Rows are one point carried round by a steady rotation, each followed by how many ticks it has turned.
The counts run from 0 to 321.
[165 137 137  97  81 132 114 133 123 153 108 144 120 130 126  91 166 151
 140 150 173 145 121 133 174 117 140 135 128 129  99 157 108  60 132 130
 105  99 130  91  73 109 186 171 143 126 134 150 163 105 132 127 182 149
 132 183 151  80 159 104 145 118 113  79 144 145 138  93 132] | 220
[170 124 132 114 148 131  98 179 111 182 136 148 125 119 126 141  84 143
  98 163 110 177 169 126 109 158 137 166 141  92 133 138 123  87 109 171
  89 119 157 137  69 128 138 144 130 139  93 157 164 160  97 104 125 135
 116 122 132 134 197 112 100 160 106 100 138 103  87 140  81] | 88
[182  92 149 118 118 144 133 128 107 122 124 163  92 145 139 133  75 136
 132 137 136  96 141 144  86 123  94 130 112 116 112 173 116 115 110  83
  92 112 105 148 104 127 145 121 165 169 105  86 131  86 106 109  89 109
 111 134 126 120 144 135 176 147 145 121 104  87 122 115  97] | 72
[117 181 134 160 108 144 149 108 144 103 106 159  92  88 115  91 168 147
 111 156 144 116  92 176 144  89 141 137 129 149 121 151 121 125 134  95
 169 116  77  92 104 103 161 158 136 158 156 116 151 119 146 146 106 108
 107 156 119 103 143 125 169 103 127  80 190 153 141 120 136] | 246
[170 137 153 126 143 122 126 129 146 124 105 153 109 121 152 106 100 136
 118 100 133 150 157 116 107 128  97 133 129  51 126 161 124 141  65  89
 104 145 173 114  90 147 128 134 126 162  99 149 188 138 123 121  95  94
 186 112 141 128 119 148 167 157  79 142 125  90 122 123 116] | 208
[182 149 158 119 135 126  93 137 110 147 101 152 110 160 125  92 129 128
 122 152 150 139 110 140 134 129 161 142 133 143 109 147  77  87 120 154
  76 117 141  83  57 127 163 129 114 108 147 165 184 158 127  86 127 115
  98 164 115 138 161 134 161 123 140  90 150 152 148 134  90] | 13
[176 129 178  99 151 122 112 176 139 157 106 140 121 124 107 148  52 138
 128 149 154 163 130 106 140 162 115 145 151 147 157 121 124 101 146 145
  87 136 145 168  71 154 120  96 140 142 142 126 180 141 129  99 130 148
 134 142  89 150 133 109 137 144  86 146 103 113 129 161 114] | 150
[112 159 115 157  93 127 115 124 166 117 129 101 115  62 145 140 132 138
 135 159 142 122  79 165 146 113 104 122 122 119 102 112 114 147 114  97
 177 136 119 120 128  51 129 196 128 148  99 134 129 111  73 129 106 104
 133 104 159 100 130 105 117  96 114 137 171 123  90 143 132] | 110
[133 111 170 105 134 110 180 157 103 152 109 171  76 107 135 142  93 163
 116 141 149 147 151 115 142 109 124 162 134 104 152 135  95 109 140 100
 112 144 116 154 118 169 106  94 144 183 118 122 169 119 119  99 128  70
 107 122 101 124 179 125 131 121 105  97  84  93 134 107 136] | 225
[149 123 169 131 118 112 133  85 101 127 114 169  80 125 140  99 127 127
 132 145 168 138 123 138 137 102 143 151 127 136 105 156  53 118 132 113
 123 118 109  96 112 146 146 120 155 179 133 121 184 125 119  67 104  62
 113 154 123 130 161 123 165  99 136  76 139 125 164 109 123] | 119
[137 131 160  97 106 138 171 176 114 150 112 142  99 105 149 146 128 186
 158 128 126 107 136 123 165  86 114 130 110  94 144 152 167  99 131  65
 119 116  94 182 124 129 142 112 140 172 132 115 128  71 119 169 169 126
 120 139 112  77 160 146 114 140 133 119  92 116  83 110 141] | 98
[126 137 173 131  94  99 119 141 122 139 105 143 118  84 150 164 165 160
 146 123 176 113 109 147 180 116  94 150 119 104  75 151 145  84  89 108
 150  91 125 126 109  89 135 165 132 171 139 177 143 100  92 133 145 137
 130 143 206 131 160 133 135 122 123 102 154 144 122  88 152] | 218
[139 120 133 137 147 123 121 119 133 122 121 121  83 130 159 160  80 135
 125 137 143  82 105 177 101 132 129 141 112 102 101 132  89 129  88 108
 122 121 145  98 110  74 114 129  95 146 116 161 116 129  85  78  77  57
  82 113 156 162 153 136 145 124 123 114 143 118  93 167  86] | 136
[171 153 155 126 102 110 129 107 156 121  94 121 103 137 117  81 142 134
 162 129 185 168 125 105 140 115 124 106 140 105 125 138  90 143 117  95
  87 164 152 127 102 160 157 126 162 140 106 118 186 110 128 108 139 105
 187 143  97  99 112 125 149 127  71 125 111 125 148 103 139] | 102
[150 170 144 131 139 157  98 147 149 136 113 136 125  94 109 105 110 126
 104 171 136 114  91 181 161 146 137 157 119 179 128 135 122  97 129 146
 128 112 125  85  64  84 158 160 102 113 177 161 153 140 129 118  97 145
 112 152 127 141 139 129 148 127 123 111 189 167 121 164 102] | 320
[105 148 153 131 154 126 146 155 129 118  88 142 125  94 185 118 116 177
 135  93 100 118 158 138 158 100  99 142  99  89 140 155 161 116  87  76
 145 141 129 116 109  94 114 132  98 167 160 174 163 101 108 161 117  95
 159 110 143 159 123 172 149 154  94 138 131 146 111 151  98] | 81
[179 175 130 149  94 128 108 116 146 118  77 106 141 144 125  86 178 129
 128 138 149 124 114 159 129  99 153  98 148 101  87 157 139 103  68 119
  93 127 146  75  93  96 177 168 116  99 122 177 174 119 125 150 128 130
 155 144 155 117 121 161 158 155 135 108 181 166 114 121 113] | 265
[107 158 106 148 112 143 123 121 176 103 143 126  91  60 134 118 107 142
 119 149 123 115 100 159 120 123  97 136 120  95 129 121 125 153 105  87
 187 153 121 132  99  70 130 196 140 162  90 138 120 136  89 135 101  85
 135  99 144 101 132  96 134  85  86 124 175 103  95 152 136] | 109
[183 111 184  95  94 109 160 163 104 160 106 131 106 160  89 149 111 154
 146 156 177 113 138 106 155 118 132  99 159  99 127 114 162 108 127 127
  85 119 129 174 103 165 126  79 161 150 110 133 162 130 115 114 140 123
 110 143  96 108 168 142  93 138 135  89 109 113 113  90 143] | 223
[173 125 151 134 107 132  94 109 113 131 111 110 128 140 155 146 131 127
 135 145 160  96 128 157 107 123 106 118 117  85  55 169 127 111  58 115
 118 106 124 108 120  76 154 159 134 134  95 138 128 107  80 122  98 108
 103 137 194 133 160 143 152 145 173 105 159 120 110 118 110] | 10
[165 158 119 149 148 102  85 159 168 132  89  91 124 147 126 159 113 126
 121 145 165 160  91 146 126 142 141 132 142 121  94 113  84 128  86 122
 115 155 165 118 100  82 106 138 121 103 113 158 162 131  93  88 127 107
 119 114 122 159 130  90 143 120  77 150 130 129  97 165 120] | 211
[123 187 158 124 151 131 113 154 108 153 129 111 130  77 143 107 130 158
 148 147  66 163 153 127 161 105 148 131 132 152 174 155 164 142 112 119
 163 128 107 138  99  92 132 126 105 136 145 148 169 137  91 166 109 118
 134 135 114 149 137 199  97 150 143 129 178 145  78 152  87] | 187
[146 137 150 109 131 103 127 188 115 158  99 102 143 140 156 139 100 167
 144 123 119 152 200 105 115 105 134 122 136  93 157 155 149 138  86  89
  80 144 142 136 115 131 120 119 114 147 107 137 159  78  95 147 143 115
 137 105  99 160 145 186 141 190 124 145  77 108 107 120  97] | 206
[131 186 153 139 119 120  97 145 124 141 112 107 115  80 119 125 183 144
 176 171 152 200 100 110 181 116 138 120 125 146 113 118 139 100 125 132
 173 131 118 154 101  85 150 157 131 132 151 150 163 162  95 152 142 147
 150 163 136 113 145 141  77 109 111 118 179 170 101 125 139] | 293
[144 136 157 125  99 123 115 100 129 129 141 125 103  95 153 110 108 139
 165 130 122 130 124 126 131 117  77 116  83  76 103 159 140 138  99  81
 166 134 120 159 116  87 148 170 150 171  88 106 134 138  80 147 104  98
 173 117 155  75 119 160 119 136 112 149 136 104  93 121 127] | 235
[131 142 169 113  75 109 135 122 144 123  86 146 116 123 141 106 150 136
 158 114 193 165 150 101 145 101 113 127 142  83 115 145 104 132 111  73
  94 150 145 125 111 161 136 145 155 171 108 122 179  82 119 115 144 104
 175 142 115 102 111 133 159 144 100 114 106 119 170  79 135] | 101
[120 143 133 140  93 134 122 128 167  92 115 109 110  91  98 145  99 122
 133 151 205 122  58 147 123 124  92 130 144 147 125  99 107 151 123  93
 142 154  95 139 123 110 127 141 173 162 115  96 127  91 108 116  89 106
 113 119 113 120 125  55 161  95  97 131 136 110 137 117 162] | 47
[183 141 160 114 113 131  77 148 119 161 110  74 145 136 130 110  73 104
 129 176 122 152 172 112 101 159 150 114 148 146 141 143 125 135 109 141
  74 142 164 122  73 102 138 161 135 116  79 140 146 119  89 118 125 129
 145 125 113 152 118 169 126 182 136 149 127 123 126 148  79] | 132
[102 163 133 118 101 128 127 192 139 160 114  73 143  69 131 127 101 149
 141 164 103 166 166 117 140 127 136 127 129 145 198 111 156 160 145 101
 127 152 119 148  97 103 124 175 139 154 102 128 131  96  96 162 158 135
 167 114  86 106 133 130 106 153 104 156 110 116 120 145 132] | 232
[181 166 119 130  88 119 119 138 140 148 116 161 108 137  95 102 183 143
 137 160 166 186 103 127 143 109 164 112 135 102  99 151 129  88 118 130
 112 140 117 119  96 132 177 147 162 127 117 126 175 142 122 145 169 149
 137 170 104  81 159 103 124 114 115  73 163 141  83  96 141] | 40
[161 113 165 130  73 132 132 112  87 155 154 115  93 147 117 143 107 136
 133 181 148 108 155 136 121 101 131 108 135  95 118 137 149 112 109 120
 113 100  93 149  98 123 132 131 163 166  73 126 126 122  85 139 107 101
  97 123 145  95 182 168 105 147 183  60 150 107  97 102 113] | 116
[148 187 168 136  88 117 123 166  96 146 101 101 144 115 100 141 161 134
 160 183 145 181 140 116 155  98 147 111 159 167 147 148 162 130 120 127
 112 110  53 146 110 122 133 111 150 132 145 107 158  94 109 156 152 152
 112 161  83 158 147 171 140 147 175 119 139 153 106 109 129] | 249
[123 139 137 118 122 119 102 167 165 147  92  75 133 119 134 135  94 118
 135 162 173 122  95 146 153 149 153 115 133 134 130  82  80 113 139 128
 103 150 183 101  71  91 112 145 104 110 119 206 148 130  94  90 143  98
 128 113 127 136 124 108 112 110  92 129 122 143 129 167 113] | 31
[164 130 181 128 126 107 115 124 131 104  89 113 113 141 147 148  94 123
 134 123 198  98 105 140 121 124 113 127 145 141  99 136  87 141  99  92
  87 133 125 114 115 122 122  88 132 141 127 111 141  78  92  79  94  74
 115 146 132 176 123 148 193 133 128 136  91 124 175 131 105] | 74
[ 88 136 148 121 111 130 183 173 115 124 107 100 102  69 154 147  86 150
 136 137 113  94 151 148 141  87 122 140 107 147 196 134 127 137 144  63
 143 140  83 129 116  97 113 124 114 174 135 121 120  49  94 155 127  62
 105 125  86 129 153 162 133 122 148 124 106 137 134 142 116] | 306
